One turn or mirror swaps these rows in pairs. Which row does each one swap with?
The rows were stretched afterwards, more along some directions than others.
nid: [  5.5  21.5   4.3   7.5   6.4  10.6 -14.3 -26.9  26.4   3.3   3.7   5.8
  20.8 -10.5  15.8  -4.1   6.4  20.0  11.8]
fef: [-11.7  12.9   6.7  24.4   8.3   9.4 -30.6 -12.0   4.9  -4.9   8.5   8.8
 -10.3  12.8  15.0  10.9 -14.1  30.0   6.9]
Dok: [ 21.9   9.8  -7.9   6.9  14.0 -12.4  16.2  -0.5  21.0  13.4  -0.7 -13.7
   7.7  23.2  30.6   5.6 -26.6   1.8   1.6]
dapi: [ -8.2   0.2  28.4  -9.0 -19.4  -4.5 -22.3 -26.8 -11.5  23.9  15.9  -6.5
  -7.6   0.5   9.3 -10.3  -6.2  33.3  15.2]
Pek: [ 23.7  17.0 -11.3  11.9  14.2 -12.9  22.9   4.6  20.4  -0.9 -14.0 -15.7
  -7.3  19.6  35.2  13.2 -25.9  -1.0   4.2]
Rek: [ 23.3  15.1  -4.6   8.0  11.8 -16.2  14.4  -6.1  19.9   9.1  -4.2 -23.2
   2.4  24.1  28.7   2.0 -25.1  -7.2   4.6]
nog: [  5.3  21.0  11.5  11.2   0.0  21.3 -11.8 -30.6  24.4   3.1   9.1   7.0
  15.3  -6.3  17.2  -1.7   4.7  20.6  21.7]
nurut: [ 20.4  16.6 -10.3  14.0  14.0 -15.9  16.3   2.7  26.9   6.3  -5.8  -9.1
   1.8  23.0  33.8  12.1 -29.1  -3.9   5.1]
vek: [ -4.0  18.9  14.2  19.2  14.9  -1.2  -0.6   2.2 -22.3   6.9  13.1 -24.6
 -17.2  25.7   6.2  13.0 -20.5   5.5   1.9]
zevem: [  8.2  20.2   9.6   7.9   6.3  20.0 -13.1 -30.2  20.8   8.4  17.4   2.8
  26.3  -2.0  13.7  -5.2   5.9  21.3  14.2]
Gemit: [ 17.5  22.6  -4.4  21.5  11.0 -20.3  -2.3 -11.9  -9.6 -30.4  15.1 -31.3
 -27.3  29.3   0.5   3.0 -14.0  -0.6   3.8]
nit: [  4.1  20.8  12.8  14.0  10.5  -1.5   7.0   6.1 -17.1   5.1  18.3 -17.3
 -26.4  26.1   1.9  12.6 -19.2   0.6  -3.1]
barug: [-26.6  27.0  37.8 -15.3 -15.0  23.6 -15.9  -9.1 -19.6   4.9   7.7 -12.0
   1.2 -21.4  21.0  -7.2   3.6   2.8  28.2]
vapu: [  8.6  23.8   4.9   8.1  -3.9  10.0 -10.1 -31.3  20.2   2.5   3.2   1.0
  14.6  -8.2  17.0  -6.0   2.1  22.7  15.1]
pefam: [ 18.6  20.2  -4.7  11.8  10.8  -7.4  14.2   6.9  22.0   6.3 -11.7 -12.2
   4.4  21.2  31.5  10.4 -23.9  -4.0   7.3]
Gora: [  8.6  19.8  -5.6  14.4  15.5 -15.0 -14.5  -5.3 -10.0 -34.6   4.9 -34.1
 -19.1  19.7   1.3   6.0   2.7   2.7   5.2]
muri: [ 15.6  20.2  -4.9  11.2  13.5  -5.7  19.7   3.7  17.9   9.3  -6.2 -10.7
   6.1  22.3  27.1   9.9 -24.8  -9.9   2.7]
mal: [ 31.9  -3.0  -3.2   2.3 -18.5 -10.7  25.9 -15.4 -11.8   4.6   7.7 -19.3
 -44.6  35.6   5.7  -8.4 -39.0  -0.6 -19.2]
dubus: [ 13.3  17.2   9.3   0.1  -7.8   9.0  -7.7 -32.8  21.5  10.7   7.2   6.1
  16.5  -4.9  15.3 -10.3   3.9  21.5  10.9]
satu: [ 24.3  21.2  -5.3  11.1  16.4 -12.5  18.7  -1.0  28.6   6.7  -4.0 -10.5
   2.4  24.3  30.8  10.8 -23.6  -0.8   5.1]
nas: [ -4.0   3.9  26.1  -5.6 -17.4  -6.8 -24.5 -24.5 -11.5  24.2  16.7  -9.3
 -13.9   2.3  12.3 -11.0  -6.2  38.5  10.9]
kad: [ -3.6  -2.6  24.7 -10.1 -22.8  -6.2 -18.7 -26.7 -12.6  23.3  22.2  -3.4
 -10.4   1.7   3.7  -9.9  -4.7  28.5  11.8]
Luk: [ 20.1  22.0  -5.6  15.3  15.5 -26.0  -6.8 -15.6  -7.0 -28.5   3.3 -36.9
 -26.7  23.8   5.0   1.7  -7.7   4.4   2.5]
Gite: [ -6.1  18.6  11.2  11.7  12.1   5.2  -1.2   8.5 -20.5   5.5  13.6 -18.4
 -16.4  23.2   6.0  15.5 -13.5  -0.8  -0.1]
Pori: [ 12.0  18.2   6.5   1.2   2.7  12.3 -19.4 -36.5  23.7   8.3   3.5  -6.4
  16.0  -6.1  10.7 -17.2   9.7  22.2   4.7]
darir: [  6.0  20.2  10.9   6.8   6.9  15.2 -12.7 -33.8  29.8   8.8   8.2   7.1
  25.7  -6.3   8.1  -6.5   7.3  21.2  14.0]
Buged: [-15.2  10.7   5.8  -7.8   0.5  -3.1 -45.7 -11.0  11.6   4.5  -9.7 -14.2
 -14.8  -0.6  15.1 -19.2   2.4  23.7   5.6]
gan: [ 10.4  24.8   6.2  12.2   8.4  14.5  -8.8 -29.7  26.6  -3.2   5.6   0.2
  21.6  -4.7  13.4  -7.0   1.4  18.7  14.5]
gog: [ -2.1  21.3  16.6  13.5  14.2  -4.3  -2.7   3.3 -20.6   8.9  16.3 -23.6
 -16.9  25.3   3.4   6.5 -17.4   8.1  -1.2]
kov: [ -3.9  -0.6  26.0 -11.9 -21.4  -5.2 -19.2 -19.4 -15.2  18.7  10.9  -9.2
 -15.2  -1.1   9.7 -13.6  -1.1  33.4  12.4]
zepo: [ 15.8  26.2  -9.2  13.0  10.6  -9.8  17.5   7.3  19.5   3.4 -11.8 -15.1
  -2.2  19.1  38.6  13.0 -27.9  -4.3   8.3]
Vasal: [  2.3  16.4  12.3  19.8  10.0   7.3   4.5   3.8 -23.2   0.2  14.9 -20.5
 -22.9  31.6   1.2  11.7 -15.8   1.4   0.0]
Zinu: [-14.8   1.6  30.9 -10.4 -15.7  -3.1 -20.5 -20.9 -10.6  25.6  18.2  -1.0
  -5.7  -9.2  -3.0 -12.1  -3.3  25.7  13.0]
dal: [-22.1  12.7   4.6 -14.1  -1.2  -6.1 -44.4   0.2   8.4   0.6 -14.0 -14.3
 -14.2 -10.2  18.6 -21.5   2.7  25.3   3.6]
pilan: [ -2.8  -0.7  26.3 -10.8 -20.5  -9.1 -24.4 -24.9  -9.8  23.4  15.3 -11.9
 -15.1  -0.1   2.1 -17.3  -2.5  31.1   8.7]
Sib: [ 21.1  20.7  -9.9   7.3   9.5  -6.0  20.5   8.1  19.7   3.7 -16.0 -14.7
  -5.5  17.0  35.4   8.1 -24.7  -0.5   2.6]
teka: [-18.8  10.7   4.9 -14.7  -2.2  -7.6 -45.9  -8.3   9.8   4.2  -7.5 -13.1
 -12.7  -6.1  17.5 -18.3   6.8  22.4   7.6]
fiz: [  1.0  21.4  12.3  17.3  12.3   4.7   0.8   1.9 -19.5   2.2  13.5 -21.9
 -21.0  29.6   8.6  15.3 -17.2   5.1   0.1]
lamuk: [ 11.5  22.0  11.0  10.9  -3.8  18.3  -3.4 -33.0  18.0   1.7  10.9   2.5
  17.0  -4.1  12.4  -2.8   2.2  16.1  21.9]
tupov: [ 16.5  19.5   6.4   9.4  -0.3  10.6  -8.1 -30.9  21.3   1.7   2.5   1.6
  18.1  -3.2   6.9  -7.6   4.4  20.5  10.2]
mugu: [ -0.6  15.7   3.1  13.1  10.8 -30.6  -4.9  10.9  -4.3 -11.0  -7.1 -13.2
 -18.5  15.7  40.5  23.4 -29.4  15.9  15.1]
tul: [ -9.5   0.4  -0.6  -8.0  -6.7  -6.0 -43.9  -6.7  11.3  -0.8  -4.5 -13.0
 -18.1   7.2  13.0 -15.9   3.7  24.7   3.4]
pode: [ 22.4  19.6  -9.4   9.9  13.5 -11.3  14.9   2.2  28.8   1.8  -9.9 -13.9
   0.9  19.7  36.4   4.4 -27.5   2.0   4.5]
vig: [ -2.2  18.9  13.6  14.5  13.6   0.7  -2.8   3.6 -20.8   2.1  11.8 -27.2
 -19.8  22.1  -2.7   7.9 -11.9  -0.4  -2.1]
kizas: [ -7.3   3.1  28.5  -5.7 -12.9  -7.4 -24.0 -25.0 -12.7  26.4  20.9  -8.3
  -7.4   3.4  -0.5 -16.6  -5.8  34.6   7.6]
Kapo: [ 16.6  20.0  -8.8  15.8  14.2 -21.5  -6.8 -13.2  -7.3 -27.2   9.9 -31.8
 -26.8  27.2   0.5   3.0  -7.8  -0.2  -0.2]

nog pairs with Pek
dubus pairs with muri
nit pairs with Zinu
fef pairs with mugu
mal pairs with barug
Gora pairs with tul
darir pairs with satu
Gemit pairs with dal
zevem pairs with Dok

